Each path below is one point turned by a fixed rotation once a step. After each direction that follows a path, write how fast that rotation turns it, in deg/step (0 if it stays still).
Each turn is a multiple of 5 degrees from 10 to 175, or 0.
Each row of a path follows its step; steps can be skipped.
Rotation 1:
step 2: [ -2.0 -20.6  -0.8  -7.7  -1.4   2.1 -14.6  10.4  -7.2  31.7  15.3  -0.3
   2.1   9.3  -6.8   4.9  12.6 -11.1 -25.3  15.2   8.2   6.7  17.2 -21.5
  -5.1 -13.6 -26.2  -4.2  38.3  -3.6  -3.5  -5.3 -15.0 -26.4  21.4 -17.7
  17.7   2.0  -4.0 -21.6  -1.2 -14.3  32.1 -17.7  14.7  -6.9  -4.7  -6.6
  17.2  -3.3  13.0 -27.0  -7.4]
step 4: [  4.6   9.1 -18.0   5.2  -0.1  12.5  -0.2 -17.2  -4.2  -1.3 -17.4  -3.3
 -31.8  20.6   3.6  12.8 -13.3 -30.2 -40.6  -5.3  -1.1  17.5   0.9   1.6
  -4.0  -7.9 -12.8  15.3   5.9  -8.7   0.2   0.2 -17.9 -18.0  24.2   0.1
   7.2 -19.7  -4.7  20.4  23.2  19.8 -22.8  -3.5  14.6  -5.7 -18.8  23.3
  16.2  -1.5 -19.8  18.1   4.3]
step 8: [ 40.1  -4.9 -15.3  -3.3 -19.0   7.9  15.5   4.6   3.0   4.0   6.6 -10.4
   7.6  11.1  -7.4  -5.5  11.8 -23.5  38.0  -0.4 -28.6 -11.3 -26.0 -15.2
  11.8 -11.1  -8.9  10.3   0.1  -0.8  -3.2   1.8   3.4   1.3   3.4  10.0
   1.0 -20.3  17.3  -7.5  26.8  -7.8  -2.3   1.2  19.5 -11.9  28.9 -10.1
 -23.9   0.2  27.1   0.0  10.2]
step 9: [ -9.7 -16.4 -11.1 -10.7   8.4  -5.4  17.3  -0.1   9.2 -10.1  -4.7 -13.5
   8.7  -0.4  -9.8  31.3  14.0 -15.8 -20.3   5.1 -20.3  -7.4 -21.0  12.6
   7.6 -19.9 -12.0 -11.6 -27.7 -24.8  16.2   0.8 -24.0 -14.8 -18.6 -20.2
   5.3   6.6  -2.7 -24.5  29.4   2.8  21.2   8.5  15.4  -2.2  -2.3 -13.4
  -1.4 -30.5  -4.4  12.1  -9.3]
step 11: [ 19.8   6.6   3.6  11.5  10.1  27.4  36.1  32.3 -13.4  -5.9   9.5 -15.5
   8.0 -15.0 -26.9  -7.4  19.9  -9.3 -13.4 -11.6  -0.7  14.7  10.3   6.3
 -14.8 -20.8   6.0   6.9   6.9   4.8 -22.0   7.0  -8.4 -34.2  17.0  10.8
   3.0  -1.7 -17.1  -2.1  17.7 -16.7 -14.1   3.1  19.6  -9.0  -8.6   2.2
 -10.0 -13.8  15.1 -21.2   8.0]
step 12: [ -4.3 -17.8  -0.6 -46.0   9.9  16.8   8.8  26.1   4.6  -6.1 -17.5 -11.6
 -11.7  14.5  -0.9   2.6  -1.2   1.3 -44.6  17.4 -30.8   2.7   2.9   6.4
  -1.5  18.6   4.4  16.2 -23.1   1.4  -7.5 -21.9  -8.6 -11.2   7.4  17.0
 -15.0  15.0 -13.0  12.2   0.2  -8.9  15.9  -5.3  11.5   4.5  -3.3 -12.9
   5.6  10.7  -8.7 -15.5  -1.1]
step 14: [  4.0  -1.2   2.9   0.1  21.2 -12.2  24.4   9.8 -11.4  -6.8   9.1  26.1
  -6.9  25.6 -14.9  24.8  11.6   7.0 -10.8  -4.7   1.9  14.5  13.0 -11.6
 -10.4  -7.4 -13.4   5.2 -22.5  -0.1 -22.6   4.5  -8.4   2.2   4.3  23.3
   8.5  18.3 -15.0 -10.7 -10.2  46.0  -4.9  29.0  11.2  10.4   0.1  11.5
  -6.4 -16.5  15.0  -2.7  27.5]
step 18: [  5.7  13.1 -12.0   0.3   7.8  -7.1  20.3  22.2  16.9 -12.4  23.9 -17.2
  15.5 -10.7   7.5  -8.4   7.8  -4.0  12.1  -2.4  16.5  -9.2 -28.0   9.1
 -13.8  19.3 -14.1 -21.8 -11.3   4.0  -5.2   6.3 -29.7   6.4 -25.1 -10.3
 -18.9 -17.9 -25.3  19.1  27.1   8.0  -8.7 -25.9   4.9  -2.2  21.3  -7.3
  18.4 -17.9  -6.6  -6.0  -5.4]
step 19: [ -0.1  -3.2   7.9  -5.6   6.3  -4.5  10.0  18.4 -20.9  -0.1   8.6 -11.9
  24.1 -11.0 -12.9  13.2 -10.5  10.3 -11.7  14.1  16.0 -11.5   5.5   5.1
   2.9   2.9  -8.4  19.3   5.3 -17.2  -8.7 -24.7 -17.3 -13.3 -27.0  -7.7
 -10.9  41.9  14.0  33.9   6.3  12.3 -32.4  -6.3 -18.5   6.7  -8.8  -8.1
 -20.9 -29.7  11.3  -1.0 -10.5]
step 20: [ -2.0 -13.4  -2.9  -1.7 -10.6  -4.3 -19.9  36.3  -8.3 -12.2  -8.4  -2.3
   6.3  -3.6  10.2 -11.3  18.8  19.4  11.0 -16.1  -7.8   1.2   5.3  -0.1
 -14.6   1.6  -4.4 -11.4   6.6 -11.9 -19.0 -20.0  -6.5  -8.2  10.1  -6.8
 -16.3  20.9 -11.0  22.7  28.2 -13.4   5.1   9.7 -25.5 -20.5  -1.9  23.6
 -13.0  10.6  -8.2 -45.0  15.4]
Speeds:
[ 1.7 -2.7  0.2  5.0  1.0 -8.4 -1.4 -0.2 -4.0 -6.7 -3.5 -1.2  2.2  0.1
  8.8  0.5 -7.3  2.8 -0.3  3.8 -1.7 -4.0  9.9  4.2  5.1 -4.8 -1.3 -2.3
 -4.9 -9.5  0.1  1.9 -7.2 -1.5  0.2 -2.0 -5.4 -3.7  6.4 -1.6 -2.8 -6.5
  1.1  4.3 -9.1  6.3 -8.8 -1.1 -1.4  2.4  0.1 -0.3 -0.4] | 110
[ 6.1 -0.7 -0.7 -2.7 -1.3 -1.6 -3.3  3.7  3.1 -1.1 -5.4  7.5  1.6 -3.2
  5.0 -3.4 -0.7  5.1  7.9 -4.0 -4.3 -0.1  3.6 -0.9  3.7  1.5 -0.1  9.3
 -4.3  2.5 -3.5 -1.8  8.1 -6.3 -1.3 -4.2  4.0 -0.9  8.0 10.5  1.1 -1.6
 -0.2 -6.4  2.2 -5.9  0.2 -7.1 -1.6  3.6  0.7  8.3  6.4] | 155
[-7.3 -3.1  1.7  1.1 10.3  4.8  3.5  2.8 -9.7  0.7 -9.6  0.7  3.4 -1.4
 -3.6  6.4 -2.4  3.4 -2.4 -2.7  5.6  1.4 -3.7 -3.0 -3.0 -2.3 -3.8  6.8
 -2.6 -0.2  5.9  5.7 -8.1 -4.2 -0.2 -1.8  6.6 -7.4 -1.7 -1.3 -3.5  1.2
 -5.2  0.6 -0.6 -5.7 -0.6 -0.4 -5.3 -2.8  2.6  8.1 -0.3] | 145
[  0.0  -0.8   8.8  -0.5  -6.9  -0.7   4.3   0.7   2.5  -4.9  -1.8   5.5
  -5.3  -7.4   0.6  -2.8  -5.1  -0.5  -2.9   3.1  -3.1  -5.0  -5.1  -3.4
   4.0  -4.0 -11.9   4.4  -3.7  11.7   4.4   0.6   0.3  -4.7  -1.9  -1.7
  -2.6   2.7  -7.7   2.1  -6.5   0.4   3.1   4.4  -4.6   7.0   4.5   1.8
   0.9  -3.4   1.5  -2.3   1.9] | 160
[-5.4  8.5 -1.9 -0.2 -0.8  1.8 -3.3  6.8  3.5 -2.0 -7.7  6.1  4.7  0.5
 -3.9  3.2 -5.4 -7.6  0.6  9.7  1.3  3.5 -0.8 -2.2  2.4  0.3  3.8 -4.5
 -1.8  5.7 -4.8 -2.2  2.4 -2.9  5.5 -1.2  4.7  2.2  1.7 -3.9  8.7  6.7
  0.7  0.7 -3.8  7.2 -7.8 -3.8 -7.3 -4.9 -3.8  0.6  0.6] | 140
[  2.8  -4.1   3.3   7.7   5.5   3.9  -2.0   1.1  -2.3   0.3   2.5   7.3
  -0.3  -3.5   1.2   0.9   1.3   6.7  -0.1  -3.1   8.1  -3.3   6.5  -8.2
  -3.4  -7.5   4.4  -3.9   2.5   0.7   0.1  -6.6   5.5  -2.6 -13.9  -3.2
  -2.8   3.1  -2.9   1.3   3.2   5.8   0.6   3.5   3.5   0.9  -7.8  -1.8
   1.5  -4.8   0.7  -4.0  -4.0] | 80
[  1.1  -4.0  -2.7   2.0  -3.2  -0.6  -0.2   4.4  -4.7  -4.6  -2.4   0.5
   1.8  -3.2  -0.8   5.6   4.7   5.3   0.8  -0.9   3.2 -13.2  -2.9   1.0
  -1.7  -3.7   3.0   4.1   5.3   1.5  -0.9   5.8   2.4   0.0   9.0   5.2
   4.9   6.2   6.4  -5.6   4.7   2.8  -1.5  -2.1   0.3   5.8   1.0   1.0
   6.7   2.8  11.1  -5.9   6.4] | 125
Rotation 2:
step 4: [ -4.2 -10.5  -9.9  19.9  -5.6 -22.9 -17.1   9.5  40.2 -19.0  20.9 -11.4
   9.8  21.4 -46.9 -16.4  -9.1  14.3  17.2   4.9  12.6 -12.9  -7.3   5.6
  -4.4   7.2   3.1 -28.5   1.2   0.3  20.8  28.6  -6.5  -8.6  -5.5 -10.3
  -6.1   1.5   1.3 -10.6 -11.8  -7.8  -7.1  -9.1  -2.7 -38.8 -17.7  -5.5
  27.4 -19.6 -13.3   3.0  -4.6]
step 6: [ 22.8  10.0 -14.9   0.5  20.8 -15.7  -9.8  16.7  29.1  -5.4  -4.3 -15.6
  10.9   1.0   4.3 -24.2   8.9  -3.8   2.7  20.6   7.0  25.6  -4.4 -20.7
  15.9   4.5  20.4  -0.6  22.0 -30.1  16.4  26.4  10.9 -19.5  -3.5   7.5
  -7.2   3.7  12.1  -6.2   5.4  -0.1 -36.4 -15.5 -15.6  14.2  10.4 -28.5
   2.1 -14.8 -37.0  11.2   7.8]
step 13: [ 16.8   8.6  -6.4 -21.5   9.3 -10.3  -4.2   7.7 -10.4  -5.4 -38.7 -24.5
  12.7   9.1  10.9 -22.4  -6.0  20.2   3.7  42.2   1.5  18.4   1.0   5.8
  -5.3  11.3   2.6 -12.3  11.5  11.4  10.0  45.5  -0.3 -19.8 -20.7  11.2
 -15.6  12.9  13.8  30.7 -21.6   2.7  -1.1 -29.4 -12.7   1.0  -1.9  -5.9
   0.6 -17.3 -22.3   5.0  -2.8]
step 14: [ 18.5   5.3 -21.2 -11.5  -4.3   7.6 -41.8  -3.7 -17.9  -4.8   5.0 -37.0
   3.3   6.3  -3.4 -35.6   6.3  21.1  27.1   4.4   0.8 -14.9  -9.9  12.4
  -0.2   8.3 -10.3 -11.3  21.1  -0.1  27.4  16.7   5.3 -15.3 -23.3  14.0
   6.9  -7.5  12.3   0.2  24.7 -12.0 -31.3   9.3 -11.7 -13.2   6.8   7.3
   2.2  -8.6 -23.7  13.6 -15.0]
step 15: [ -4.5   7.9 -23.9 -11.8  25.9 -15.3 -27.0  -1.7 -12.8  -1.7  -0.8 -20.3
  18.1   6.7  -4.4  -7.1   2.0  -5.2  -7.0  -6.9 -11.7 -41.0  -1.9  36.5
  22.5   1.7  -2.9   3.3  18.5  10.9  23.7  32.2  -8.9 -13.8  -0.7  12.1
 -10.7  -7.2  -0.9  11.4  -9.7 -31.7 -11.2  -4.8  10.6 -14.3  34.0 -18.5
  -3.7 -13.4   3.4  -7.0  30.9]
step 16: [  2.2  15.4 -19.9 -12.4  25.0 -13.9  -1.9  21.9   4.9 -23.7  29.2  -2.9
  -6.9 -11.0 -13.3 -14.7  -8.8   6.2  -2.4 -15.5  14.2   3.4   2.5  22.6
  -2.9  23.6   0.7  -6.8 -11.7  -4.2  30.1   6.8  -2.0   1.4 -13.7   3.1
  25.2  15.7 -11.0   3.9 -15.8  -3.8 -20.5 -14.0  -8.7 -35.6  29.3 -27.6
  23.4 -13.8 -18.8  27.6  18.4]
step 17: [ 16.0   5.9 -25.4  16.7  14.7 -21.1  -7.1  -9.7  12.7 -29.7  27.0   1.5
   7.2   2.0 -12.2 -12.8 -10.2   5.5  -6.5  18.1   8.9   1.0  23.7  -5.2
 -14.1  -2.0 -13.6  -2.1  10.0  29.0 -18.4  31.7  13.0 -21.4  -5.5  -5.6
 -21.2  19.8  -5.6  -2.4   0.3 -24.5   5.8  -8.9   0.9 -31.4  24.6  -9.6
  12.8  -1.2   7.8  43.0   2.6]
step 19: [  5.8  16.9 -34.5  -5.3  27.4   4.9 -14.4  -9.1   6.5   2.5  -6.3 -13.2
  -8.6  17.0  20.5 -12.7 -11.1  -3.4   0.0  34.3  27.8  23.2   7.3  -6.9
   2.8  20.3   7.1 -11.1   1.5   1.1 -10.8  33.2 -25.7  -5.0 -21.4   3.4
 -20.6  -6.4  20.5  13.2 -39.1  10.4  -7.4 -10.1  -9.4   5.4  16.5 -10.2
 -25.9 -21.7   5.4   7.3  13.6]
step 20: [ -8.8  35.5  -9.6 -18.5   0.2  24.3 -14.7  11.2 -20.3  -2.8  -1.9 -30.6
   3.1  18.0   7.8 -18.1  -6.2  29.6  18.0  13.6  14.0  15.3  -0.9  16.8
 -30.9  28.5 -13.3  -7.6   2.8  11.6  10.8   8.6  -8.1  -0.5 -32.2  23.5
 -10.8  12.3  26.2 -11.7  -1.6 -19.3 -16.2   2.8 -10.7 -19.1  -6.8   0.8
  -9.8  -9.0 -14.8  17.6 -17.3]
step 21: [-16.0  24.4 -28.2  -4.4   4.1 -10.5 -17.2   5.4  -6.6   8.9  -4.4 -23.8
  13.8   9.8  -3.9 -23.0 -19.9  15.4   7.9   5.4 -20.5 -25.4   8.0  16.2
  12.7  -0.3   1.2  -3.9  12.8  20.8  11.3  33.8 -32.9 -19.8 -10.6   3.8
 -14.6  -6.3  27.5  14.0  11.8 -11.0  -9.9   7.0  21.0 -21.8  16.7  33.2
  14.0 -24.4   0.5  -4.1   0.3]
Speeds:
[ 0.0 -1.5 -6.4  7.3  2.6  2.6 -0.1 -5.6  9.9  3.6 -0.9 -8.3  0.3  2.6
  1.2  4.6  4.6  1.9  3.9  1.2  0.2 -0.8 -3.9 -1.6  2.0  2.7 -4.4  1.1
  9.3  0.9  7.9 -3.5 -1.2  0.7  2.0  7.2  3.7 -0.8 -9.1 -6.0 -2.6  6.1
  0.2  1.1 -3.8  4.4  7.3  1.5 -9.1  3.3  5.5 -2.2  4.4] | 90
[ -1.9   4.7   0.4  -1.3   8.2  -0.4   4.3  -3.2  -7.0  -2.0   7.5  -3.2
 -10.3  -4.1   2.9   0.3  -3.8   0.0   4.3  -6.4  -3.0  -0.8   2.8  -0.9
  -0.2   1.9  -1.5   0.6   5.3   5.9  -4.7  -0.9   0.9   1.1  -9.6   3.8
   1.1   0.5   8.5   6.3  -2.8   0.4   2.3  -5.1  -0.1  -3.9  10.2   7.8
  -6.1  -1.2   4.3   3.7  -1.1] | 10
[ -0.4   3.6  -1.6  -5.8  10.1   2.8   1.8   1.3   0.5   6.6  -1.1   5.9
   2.7  -9.6   6.5   1.9   3.3  -3.1  -4.5  -3.6   0.2  -0.5  -2.1  -7.3
   5.2   2.0  -3.8   1.1   0.4 -13.9   0.0   2.8  -8.7  -0.3   1.9  -3.0
   3.1  -0.6  -2.4   3.5  -8.5  -3.0  -1.7  -3.4   5.3  -1.6   1.2  -4.4
  -4.5  -2.6  -3.0  -4.6   2.3] | 110
[  1.5   7.0   1.7  -0.1  -3.6  -3.4   1.8   2.7  -1.7   4.8  -3.6  -7.1
   7.0  -2.5   2.9  -6.8  -1.9  -7.4   1.2   1.4  -4.2   2.7   0.1 -10.4
   0.0  -5.7  -3.5   2.7   4.7   4.3  -1.2   1.5  -1.5  -3.1  -2.2  -5.2
   5.8   1.2  -7.2  -1.2   4.4   0.4  -5.7  -5.2   5.5   6.0   3.4   6.2
   7.6   5.7   0.8   8.0  -3.9] | 95
[ -1.4   5.3  -3.8  -1.5   7.0  -0.3   2.0  -3.0  -6.0  -2.3   1.3  -0.4
  -9.4  -1.3  -2.8  -4.8   3.0   0.1  -4.5  -2.7  -1.2   1.8   6.5   1.4
  -0.7  -3.6   2.9  -1.6  -3.5   2.8  -7.6  -1.1  -6.1  -7.8   6.9  -4.8
   0.3   6.0  -6.1 -10.2   0.7   2.0  -5.9   5.9  -6.0   2.9  -4.2  -4.0
  -5.7   3.2   3.8   4.8   6.1] | 40
[-2.8 -1.4  1.6 -3.3  2.5 -2.9 -2.3  0.1  2.5  5.4  1.4 -2.6  1.2  3.1
  3.6  0.9 -4.8 -8.2 -3.2  1.9  0.5  1.3 -1.7  6.6 12.5  9.5  9.0  8.7
 -1.3  5.0 -2.5 -5.7 -0.9  6.6 -0.3 -4.6 -3.2  0.8  2.1  6.2  3.7  5.9
 -7.3 -3.1 -1.6  3.1  0.7 -5.4 -0.2  4.8  0.4  0.4  6.7] | 110
